One turn moves every row onto another: examples first, then more rows asked
z822: [ 23   9  20   3   2 -12 -25  -7 -16   3 -22  24  -3]
z12: [  7   7 -14   5  -6   1 -14 -21 -34 -10  -9  30  11]
z777: [  6  10  14 -17  -7 -15 -21  20   5 -17  -4  18  -3]
z439: [ 30   2   3   1   4  -7 -17  16   5  -4 -11   8  24]
z748: [  9  10  -6  15 -29 -18 -30  -6  -9  21   3  -2 -28]
z705: [  1  -8  22   0 -11  12  -1 -13   1  24  15   2  -2]
z945: [ 40  -9   9  -9 -12   2 -23   0   6  -1 -12  12  -3]
z465: [ 16  14  13  -4 -25   2 -31 -27  10  -1  -4  17 -12]
z231: [  3   9   0   4 -33   5 -32 -20  15   1  12  -6 -10]
z741: [ 31 -13  -4  16  -7  -4  -2  -8  -7  -2  23 -15   2]
z291: [ 24  21   9 -26 -31 -13 -15   3  -2   0  -5  12  -8]
z7: [ -8 -16 -19  -7  -5 -19  -8 -30  -1  18  -3   0   1]
z391: [ 13  16  21   6  15   6 -15 -20 -15   0   8  13  13]
z586: [  5  24 -10   0 -19  -7   9   7  -8 -21  11  24  -2]
z953: [  3   1 -10  -4 -24 -18   7  12  13   2 -12  26  -2]
z774: [  4  14  15  -8 -13   7 -22  -7 -11   4 -28   3  13]
z601: [ 17  15 -10  14  -2 -26 -45  -2 -19  11  12   7  13]
z165: [ 15  -5   0 -16  10  -7 -17  -2 -11   7  35 -10  -6]
z383: [ 18  19 -21 -12 -14 -22   1  14  -3  -8  -8  -3 -12]
z813: [ 35  -6   3  -7   1 -11 -17  -3  -3  19  31  17  -7]
z494: [ -2  -7   3   7 -30 -15   8   2 -30 -11   1  -1  -7]
z729: [ 14   3  11  15 -27  -6 -24 -18 -23   5  -2  17  26]
z815: [ -5  11 -23  10 -10  -6 -26 -20   9  11  23  26  11]
z868: [ -6  25 -20 -16   9 -14  -9 -11 -23   4   9  26  -1]
z556: [ -7   9 -20 -14   9 -23 -23 -30 -12  17  11  11  -3]
z596: [ 11   9 -24  31   2   1 -13   8 -16  10   2   4 -19]
z571: [ -4 -10  -6 -12  17  -9 -12  11   2  23   3  -1   4]
z251: [ 12  22   7  19   0 -32 -23 -14 -21  -2   1  16  19]
z765: [ -5  -4 -13 -20 -17 -11 -13   3   4 -11  -1  26 -25]
z715: [ -4   3  16   4  15 -15  -2  -6   0  28  10  -1  -6]
z885: [ 17  13 -15 -19  -4  -7 -24  -5  -7 -20   0  -2 -25]
z459: [  4  -8  -4  27 -19   0   3  14 -21  11   5  -4  -9]
z23: [ -6  15  -1  10 -26  -9 -29   2  13   4  20  -8  14]
z554: [  5  10   5  13  -4  -5  12 -24 -21 -14 -12   7   8]
z710: [ -6 -13 -18  12  -5 -14 -28 -10  17 -11  18  20  -2]
z853: [ 12  24   3   0  -8  -7 -32  -5  24  -4 -16  11   7]
z313: [  6  -1  17  -5 -14  23  -7 -15 -23   7   7  11  10]
z799: [ -8 -14 -17  17 -13 -24  -5   9  13   1   1  19   2]
z332: [ 34  -4  -8   3  12 -19 -13  12   8  12  11  18  12]
z878: [ 11   4 -11 -24 -17 -18  -3 -13 -16 -28  11  15   1]
z755: [ -8   3 -10 -13  -9 -20  13  -9 -28   4   9  12  16]
z265: [ 35   9 -24   4 -16   1   2  -7   3  11  15  -9  -1]
z293: [ -4  13  -7  17 -34 -23 -18   6   1  21  22  15   2]
z325: [ -8 -14 -15  -1  -4  13 -16 -17  12  21  -2  13   4]
z326: [  6   1 -12   7 -24 -12 -42   2 -28  24   7   0  -2]
z732: [ -3  17  -5  10 -12  -8  -8  -6 -39 -11  17  15 -17]
z216: [ 29   4 -16  30   0 -21 -20  -8  -7   7  -2  -8 -12]
z259: [ 25  13 -27 -12  -6   3 -16 -17  -7   5  12 -10 -23]

z439 goes to z251
z732 goes to z765
Now these:
z231 goes to z705
z774 goes to z554
z7 goes to z265
z216 goes to z815

